In the rows, zero is written as 128.
The rows of Y fall into 3 groups, which share some directions, and each row is roughly a mix of its group's hidden directions.
Y (105 x 20):
[[120 154 106 145 100 156 175  95 190 121 109 117 157  89 122 124 153 146
  132  81]
 [142 106 176 132 113 130 105 156  87 119 121 175 129 175 185 114 111 110
  142  91]
 [142 132 174 111 108  79  83 127 136 170 143  83 139 133 127  98 170  99
  119 162]
 [ 95 128 135 127  99 159 181 120 163 148  90 129 176 130 155  71 143 152
  113 116]
 [113 137  81 165 136 146 120 152 114 144 201  91 111  92 104 156 127 145
  150 153]
 [150 117 125 157 138 119  79  93 206 144 137  99 118 116 103 148 162 137
  154 102]
 [132  84 120 116 178 142 109  94 189 118  89 148 141 168 107 144 146 160
  120 110]
 [122 125 156 112 106  79 149 160  61 157 110 151 101 112 179 109 108 128
  116 146]
 [144 139 104 154 153 134  77 137 120 118 192  90 100 124  81 153 110 110
  146 161]
 [127 173 101 113 126 164 137  84 157  89 128  97 147 118  69 171 146 113
  142 114]
 [135  85  91 144 176 134 105 108 212 118 129 144 112 135  94 149 131 124
  127 143]
 [133  71 122 142 165 138 132 126 194 124  94 172 140 159 142  91 120 149
  100 119]
 [103 175 131  91  94 101 167 125  64 145 111 108 108  88 128 144 120 118
  132 163]
 [149  78 113 168 168 135  95 131 181 135 148 137 137 139 131 134 155 178
  127  84]
 [132 157 132 124 106 143 149  82 146  94  66 156 101 118 127 157  97 109
  161  83]
 [127 107  70 151 170 115 154 119 182 131 124 131 102  82  99 129 113 163
  101 152]
 [124 161 114 148  98 152 135 102 169 135 150  85 157  93 112 149 178 145
  154  82]
 [119 103 113 107 153 132  84 143 117 131 183 120 134 155 104 191 172 107
  147 159]
 [117  97 108 102 184 127 114 110 143 146 120 106 149 147  93 153 170 195
  107 137]
 [125 104 113 121 177 117 124 148 121 142 142 107 139 143 101  81 114 158
   72 192]
 [142 121 110 104 156 117 143 129 132 115 145 116 183 121 109 147 194 174
   82  98]
 [135 122 154 144 134 149 124  97 164 138  78 119 153 153 138  80 126 186
  121  76]
 [117 137 127 109 133 126 110 152  94 151 188  73 167 136 104 123 173 134
  109 171]
 [121 118  98 107 149  82 132 159  84 143 165 127  95  95 116 167 133 120
  113 188]
 [143 124 158 132 114 145 144 107 152 103  67 170 144 153 161 103 115 136
  128  61]
 [138 114 126 138 108 121 162 138 127 108 111 191 125 108 180 159 140 132
  138  56]
 [ 95 156 105 105 134 156 174 137  88 121 125 106 143 128 100  97  92 132
   97 191]
 [110 180 120 108  75 114 173  99 144 137 113 101 129  69 118 145 154  97
  140 135]
 [101 113 113 101 149 136 172 129 150 141 104 120 171 136 115  78 140 157
   71 173]
 [133 109 144 143 127 141  78 171  86 139 199 120 149 162 148 145 160 126
  150 114]
 [121 126 151 103 111 130 178 136 111 109  72 177 144 147 166  83  99 113
   97 126]
 [120 125 107 131 137 148 161  84 181 121  75 141 137 113 122 147 142 178
  134  73]
 [130 115  83 156 137 138 174 115 175 107 106 169 115  86 137 153 123 158
  129  78]
 [134  66 109 172 159 132  93 145 182 135 146 169  92 143 142 130 106 116
  146 138]
 [100 171 113  94 114 143 162  71 147 123  75 105 119 107  87 156 123 122
  146 146]
 [156  85 142 161 154 138  96 116 186 115 101 166 122 163 145 109 112 142
  132  80]
 [163 180 142 142 126 145  89  96 116 101 142  72 139 130  86 139 129 146
  144  78]
 [ 96 158 144  86  82 124 188 137  80 130  96 142 140 118 156 112 120  98
  118 153]
 [156 159 151 134  81 124 156 143 105  84 124 165 136 114 165 115 112  79
  125  78]
 [139 149 143 108  98 100 131 101 164 143 126  96 166 100 123 144 208 129
  124  93]
 [131 161 147  96  78 108 165 144  73 108 129 150 146 107 162 153 154  92
  128  97]
 [144 169 184 105  88  98  90 110  82 144 123  91 124 132 135 146 152 111
  158 105]
 [156 101 142 162 141 130 112 113 182 111  84 170 101 147 146  93  80 123
  130  97]
 [154 152 131 153 118 107 103 151  85 111 163 127  76 109 126 128  71  80
  142 150]
 [143 127  91 126 164 124 107 150 125 106 198 102 139 123  77 150 145 110
  101 171]
 [138 185 125 125  81 141 143 104 132  88 133 123 126  98 114 169 133  72
  161  95]
 [111 130 101 127 138 142 124 152  64 113 159 148  85 128 124 186  91 110
  162 153]
 [138 137 132 177  97 148 135 170 126 135 188 110 168 114 158  76 143 133
  119  99]
 [135 110 115 175 130 144 121 188  90 117 185 157 108 130 159 110  82 113
  133 134]
 [142  71 144 111 163 124 113 156 123 105 118 190 143 187 154 118 125 116
   99 127]
 [145  86 148 152 160 134  89 150 152 139 141 127 147 176 134  58 113 140
   96 147]
 [137  96 101 162 154 125  81 154 131 140 198 124 109 121 124 179 154 140
  155 121]
 [124 173 148 127  71  98 171 134  82 142 108 126 109  77 165 111 111 118
  133 116]
 [131 105 155 114 111 120 158 123 148 123  74 181 153 142 180 114 149 136
  116  73]
 [111 179 115 119 113 140 127 117 103 127 148  77 109 111  81 131  99  92
  142 191]
 [135 153 124 126 111 127 156 128 118 129 145 100 179  97 133 135 189 176
  110  70]
 [114 137  78 123 161 148 137 110 166 119 147  90 134 113  60 135 128 130
  109 183]
 [106 171 133 156  68 143 168 110 152 155 108 100 124  81 145  88 113 127
  151 119]
 [126 107  99 132 171 163  98 122 165 122 169  98 166 155  83 148 169 156
  122 131]
 [122  68  82 145 164 124 143 148 173 134 148 170 130 112 142 162 163 160
  117 114]
 [154 167 146 124  93 112 151 143  79  83 122 158 111 112 149 120  85  73
  121 112]
 [137  64 139 125 165 126  88 156 134 119 136 181 119 187 147 127 115 101
  122 149]
 [168  76 137 142 174 113  78 154 128 102 145 175 112 171 139 132 111 117
  114 116]
 [107 166 138  85  88 106 157 136  70 129 124 126 114 108 133 146 122  74
  134 174]
 [132 131 170 100 119  89  87 146  91 160 149  93 131 150 127 102 142  95
  116 186]
 [124 127 179 122 101  94  83 143  89 187 148  90 127 138 157 115 160 133
  148 139]
 [141 119 180 130 100 134 132 137 125 123  95 159 159 164 181  75 126 122
  118  81]
 [116 142  83 118 147 120 177  95 158 114  83 135  94  84  93 140  93 138
  111 156]
 [117 114 129 165 117 140 121 179  93 142 166 144 100 135 161  90  73 103
  140 167]
 [141 103 150 149 126 112  62 164 112 158 196 112 125 146 146 138 159 113
  152 134]
 [132 100 117 146 148 137 170 137 146 109  84 182 125 132 156  84  83 156
   94 108]
 [128 141 140 130 141 145  99  97 173 145 122  65 153 151  81  76 130 139
  113 161]
 [130 119 130 100 148 106 109  95 166 154 120  87 159 128  97 147 200 167
  113 123]
 [123 159 133 118  84 144 134 102 148 100 112 148 108 122 126 165 117  49
  174 123]
 [137  85 178 129 120 107 114 144 131 150  95 170 135 165 189  87 131 134
  120 103]
 [111 138 104 122 148 137  98 142  92 139 185  83 116 130  85 159 128 122
  142 189]
 [132 120 161 132 131 137  73 152 110 153 177  83 164 174 124  90 152 127
  123 152]
 [107 139  91 113 145 139 124 148  69 121 179 113 112 119  98 191 128 125
  145 167]
 [123 190 135  93  91 117 140  91  97 118 110 100 115  98 105 180 140 104
  158 119]
 [135  87 138 149 125 119 136 187  94 127 151 186 128 140 193 110 118 124
  117 109]
 [124 105 122 145 162 166  84 166  91 130 192 108 150 176 117 124 128 151
  130 144]
 [135 108 164 113 121 123 143 166  80 120 118 168 163 164 181  90 130 134
   96 104]
 [131 165 159 125  92 132 145 108  93 136  98 111 147 116 154 131 146 174
  145  54]
 [101 148 101 109 139 148 118  80 161 134 115  91 109 122  69 174 132 122
  160 166]
 [143 182 145 101 108 131 122  81 126  88  89 117 108 131  91 148  98  74
  147 128]
 [108 170 103  97 106 117 166 131  79 130 153 100 138  81 112 179 164 132
  130 137]
 [105 122 104 145 135 168 118 111 184 153 156  81 166 129  99 132 177 163
  142 126]
 [155  67 139 129 182 103  98 127 148 126  98 170 118 163 142 128 127 167
  106 102]
 [136 129 106 134 116  93 142 116 182 149 148 107 140  68 122 154 197 140
  122 107]
 [141  88 152 127 147  96 123 162 100 132 107 176 106 154 168  85  85 123
   97 149]
 [118 176 119 140  88 149 171 145  60 107 138 136 115  95 149 142  92 122
  150 103]
 [142 162 124 147 126 136  90  93 136 134 149  71 121 108  92 170 153 158
  167  89]
 [138 130 111 139 158 127 125  83 174 138  98  96 132 109  95 135 146 202
  121  91]
 [121 137  72 115 155 118 170  97 163 116 108 120 117  77  83 165 137 157
  108 138]
 [149 117 153 110 137 108  69 132 112 138 168 104 153 154 122 169 196 132
  138 105]
 [ 91 131 158 106  99 121 160 146  93 171 101 121 143 136 163  68 118 134
  111 171]
 [110 162 176  98  80 119 143  97 108 145  60 125 114 134 150 109 107 104
  152 131]
 [114 105 157 100 118  98 165 140 100 148  70 173 125 137 181  97 117 141
  103 130]
 [150  95 148 117 163  94  97 138 146 150 139 105 165 152 121  87 170 160
   75 141]
 [110  94 100 156 123 131 147 174 117 131 155 185  87 112 168 142  94  99
  147 151]
 [151  97 156 132 160 114  45 140 122 147 168 103 131 176 117 130 151 133
  134 139]
 [129  78 148 105 162  96 134 131 122 143  69 174 118 157 159 107 115 166
   96 129]
 [119  94 152  92 141  87 135 152  78 144  92 173 103 150 165 120 106 125
  108 163]
 [135 145 121 151 114 145 139 168 101 128 197  94 182 114 134 100 162 150
  103 110]
 [112 137  69 154 143 145 170 104 182 123 116 121 103  77  94 132 101 148
  126 144]]
One row of each group comes first, with its name. Which group is each row after those in?
[164 164 141 148  92  91 122 149  80 116 165 125 108  82 151 151 131 110
 141  83]
(108)
[111 155  90 149 101 165 187 106 164 108 114 138 137  82 129 150 133 139
 148  81]
(14)
[122 186 142 124 112 149 115 104 107 128 127  63 126 133  84  93  91 111
 135 169]
(70)

[128 152 125 104 108 122 117 151  74 107 180 126 123 124 119 182 143  67
 148 151]
(108)
[106 136  94 130 141 156 159  76 191 130  82 113 131 108  94 140 131 170
 134 116]
(70)
[146 155 144 144  83 143 148 158 106  86 149 157 139 128 158  98  98  61
 126 110]
(108)
[110 162 109 172 102 172 142 118 167 147 154  71 146 100 107  84 121 140
 141 137]
(108)
[152  90 127 154 166 116  74 174 102 126 186 137 107 156 129 119 104 118
 118 157]
(108)
[101 158  95 148 127 169 124 110 134 126 141  96  92 116  85 142  79 110
 167 174]
(14)
[146  84 125 139 165 134  87 100 196 122 113 148 126 156 118 159 154 148
 143  89]
(108)
[129 131 152 145  76 117 156 141 126 128 104 178 107 109 192 114 107  91
 151  94]
(14)
[ 94 116 137 157  92 150 122 159 140 166 158 127 117 136 159  86 107  83
 158 179]
(108)
[125 134  96 156 108 142 140 122 147 117 149 147 107  86 138 197 147 125
 176  77]
(14)
[135 117  88 136 152 143 138  90 194  95 103 156 109 112 101 180 128 130
 143  97]
(70)
